In the data rows, the value 500 means zero.
Every row has a hidden score. How much higher is the second row's score than the first row's in each pair? 7 means about the same, 15 much higher and 0 much lower.
629,634,496,606,504,658,495,352
525,485,642,503,504,473,437,494 ~ 9
702,721,642,702,348,657,340,352
677,616,496,690,348,665,352,352 ~ 8
654,538,496,671,348,665,349,352
329,348,350,362,661,368,642,637 ~ 15
516,501,642,491,504,462,444,494
510,501,642,502,504,457,415,494 ~ 7
345,414,350,356,661,369,672,637
690,678,642,680,348,663,349,352 ~ 0
389,465,350,404,661,456,672,494
365,408,350,348,661,370,672,637 ~ 4
391,355,496,402,504,371,489,637
414,531,350,414,661,460,697,637 ~ 5
676,604,496,696,348,672,353,352
668,610,496,692,348,666,351,352 ~ 7
686,630,496,682,348,662,338,352
388,400,642,417,504,369,480,637 ~ 15
501,470,642,493,348,446,403,494
682,726,642,696,348,668,371,352 ~ 1
405,435,642,409,504,367,471,637
415,472,350,404,661,471,704,637 ~ 5
664,628,496,697,348,658,337,352
646,657,496,613,504,665,476,352 ~ 7
605,567,496,583,348,640,442,352
616,571,496,598,504,657,470,352 ~ 5
510,462,642,506,504,470,438,494
364,433,350,364,661,386,686,637 ~ 10
617,602,496,589,504,654,482,352
389,378,642,425,504,385,491,637 ~ 12
630,606,496,616,504,666,481,352
342,316,204,391,661,442,642,494 ~ 15
507,478,642,505,504,464,428,494
389,352,496,412,504,378,501,637 ~ 10
427,528,350,410,661,464,703,637
698,717,642,704,348,662,344,352 ~ 2
497,446,496,478,348,445,402,494
501,473,642,495,348,455,416,494 ~ 7
351,384,350,354,661,379,653,637
497,504,642,506,348,445,397,494 ~ 5
621,620,496,612,504,658,476,352
372,449,350,356,661,387,708,637 ~ 12
679,616,496,695,348,671,364,352
508,522,642,495,348,452,426,494 ~ 13
683,718,642,702,348,654,332,352
400,350,642,418,504,390,503,637 ~ 14
337,317,350,336,661,380,680,637
698,696,496,695,348,666,363,352 ~ 0
608,588,496,586,504,647,465,352
684,719,642,703,348,661,340,352 ~ 3
495,408,496,482,348,450,406,494
689,687,496,699,348,663,360,352 ~ 0
516,516,496,487,348,450,430,494
634,668,496,634,504,685,507,352 ~ 3
371,295,496,397,504,369,471,494
395,427,642,412,504,372,491,637 ~ 1
409,403,642,397,504,365,473,637
512,523,642,494,504,456,430,494 ~ 5
410,509,350,401,661,453,678,494
508,516,642,514,504,457,423,494 ~ 2
516,457,496,478,348,458,447,494
424,473,350,379,661,464,701,637 ~ 6
417,531,350,396,661,451,693,637
632,573,496,611,504,670,500,352 ~ 4
384,370,350,381,661,456,661,494
674,629,496,694,348,652,335,352 ~ 0
627,689,496,618,504,654,488,352
635,662,496,609,504,652,476,352 ~ 7
423,555,350,399,661,454,697,637
680,680,642,715,348,662,344,352 ~ 3
411,449,350,381,661,456,679,637
399,396,642,429,504,389,498,637 ~ 9
372,267,496,381,504,379,492,637
383,351,496,402,504,370,489,637 ~ 6
490,402,642,506,348,459,401,494
383,367,642,400,504,363,472,637 ~ 8
493,392,496,480,348,448,396,494
516,510,642,488,348,444,410,494 ~ 6
394,432,642,409,504,364,461,637
618,648,496,595,504,650,481,352 ~ 3
366,320,642,415,504,364,460,494
345,308,350,342,661,376,663,637 ~ 3
614,538,496,610,504,667,483,352
639,647,496,604,504,658,500,352 ~ 6
690,694,496,687,348,662,366,352
404,396,642,392,504,365,465,637 ~ 14
626,647,496,613,504,657,469,352
393,429,642,423,504,377,487,637 ~ 12
503,459,496,476,348,444,404,494
396,371,642,419,504,384,496,637 ~ 8
413,480,642,427,504,373,476,637
382,313,496,384,504,360,481,637 ~ 9
613,595,496,614,504,661,483,352
612,521,496,589,504,666,482,352 ~ 7
394,407,350,396,661,457,671,494
424,555,350,399,661,461,700,637 ~ 1
391,331,496,388,504,371,485,637
407,535,350,397,661,440,668,494 ~ 9
386,346,496,398,504,378,512,637
411,461,642,410,504,363,485,637 ~ 6
469,306,496,474,348,453,406,494
701,695,496,708,348,670,371,352 ~ 0
642,534,496,677,348,651,316,352
369,429,350,349,661,381,692,637 ~ 12
381,261,496,397,504,384,504,637
627,576,496,591,348,653,473,352 ~ 2
652,513,496,696,348,666,331,352
712,796,642,722,348,664,351,352 ~ 3
412,481,350,395,661,457,687,637
400,381,642,399,504,360,466,637 ~ 9
618,583,496,597,504,665,489,352
625,644,496,599,348,641,459,352 ~ 8
497,476,642,492,348,447,404,494
505,482,642,502,504,461,420,494 ~ 5
691,703,496,682,348,656,359,352
501,479,496,470,348,443,407,494 ~ 14
628,561,350,592,348,653,487,352
373,502,496,371,661,373,660,637 ~ 11
614,619,496,616,504,664,479,352
499,433,496,489,348,452,412,494 ~ 10
514,531,642,516,504,471,427,494
351,369,350,351,661,378,659,637 ~ 11
394,361,642,412,504,386,511,637
630,629,496,605,504,660,488,352 ~ 2
399,408,642,401,504,366,489,637
497,489,642,497,504,457,409,494 ~ 6
402,388,642,418,504,382,497,637
527,531,642,523,504,475,448,494 ~ 4
484,439,642,502,504,462,415,494
508,517,642,516,504,465,415,494 ~ 6
348,351,350,355,661,381,682,637
346,421,350,348,661,362,651,637 ~ 7
690,644,496,682,348,662,346,352
424,568,350,405,661,449,684,637 ~ 12
399,341,642,429,504,390,512,637
683,702,642,735,348,685,379,352 ~ 0
503,526,642,527,504,459,409,494
416,414,642,433,504,405,530,637 ~ 8
483,394,642,511,504,465,417,494
691,724,642,716,348,673,366,352 ~ 0
491,401,496,483,348,446,388,494
402,411,642,407,504,366,463,637 ~ 7
366,383,204,419,661,460,678,494
378,512,496,393,661,391,693,637 ~ 2
425,535,350,382,661,448,686,637
360,408,350,367,661,386,692,637 ~ 11
385,394,204,380,661,447,664,494
420,462,350,369,661,444,654,637 ~ 0
505,510,642,486,348,436,375,494
392,349,642,392,504,367,478,637 ~ 8
687,680,642,704,348,675,357,352
686,651,496,681,348,647,341,352 ~ 7
407,566,350,424,661,454,662,494
414,460,350,399,661,477,720,637 ~ 2
345,450,496,402,661,384,659,637
612,551,496,608,504,674,485,352 ~ 1
379,307,496,394,504,361,465,494
519,535,642,473,348,441,406,494 ~ 0
624,611,496,583,504,650,473,352
629,593,496,595,504,657,483,352 ~ 7
491,384,642,499,504,470,422,494
397,436,204,389,661,457,687,494 ~ 12
694,653,496,692,348,669,360,352
669,603,496,666,348,660,368,352 ~ 8
506,448,642,514,504,474,425,494
688,659,496,684,348,658,348,352 ~ 2
477,360,496,480,348,450,381,494
380,338,642,402,504,369,470,637 ~ 7
359,369,350,338,661,383,693,637
685,719,642,703,348,658,347,352 ~ 0
419,440,642,425,504,387,513,637
681,739,496,709,348,667,385,352 ~ 1
489,463,642,503,504,450,395,494
398,382,204,364,661,459,686,637 ~ 7
388,426,350,402,661,458,657,494
381,401,350,394,661,450,656,494 ~ 7
397,356,642,405,504,384,500,637
684,661,496,692,348,664,356,352 ~ 0
671,639,496,691,348,654,331,352
359,410,350,349,661,369,650,637 ~ 15
411,384,642,397,504,386,511,637
477,397,496,487,348,447,401,494 ~ 9
653,682,496,622,504,676,506,352
401,454,350,386,661,455,684,637 ~ 12
633,692,496,633,504,673,495,352
481,405,496,480,348,444,386,494 ~ 13
656,770,496,633,504,659,505,352
626,623,496,617,504,668,478,352 ~ 9
507,515,496,497,348,451,430,494
674,658,496,703,348,663,350,352 ~ 1
358,385,350,365,661,399,713,637
625,564,496,601,504,664,480,352 ~ 1
625,609,496,614,504,667,490,352
682,642,496,682,348,651,337,352 ~ 5
494,446,642,517,504,468,425,494
394,360,204,374,661,457,674,494 ~ 12
420,509,642,437,504,376,484,637
518,555,642,512,504,461,429,494 ~ 6
400,509,642,441,504,372,492,637
344,388,350,355,661,379,675,637 ~ 9
345,379,350,376,661,390,678,637
694,722,496,693,348,664,369,352 ~ 0
427,520,350,415,661,468,697,637
674,705,496,686,348,641,335,352 ~ 3
475,392,496,467,348,440,377,494
479,453,642,493,348,435,377,494 ~ 7
366,488,350,369,661,366,654,637
625,589,496,586,504,659,489,352 ~ 1
619,572,496,604,504,672,492,352
362,388,350,365,661,402,705,637 ~ 12
388,411,642,403,504,360,473,637
389,397,642,408,504,365,469,637 ~ 7
697,780,642,692,348,655,354,352
632,611,496,599,504,659,477,352 ~ 10
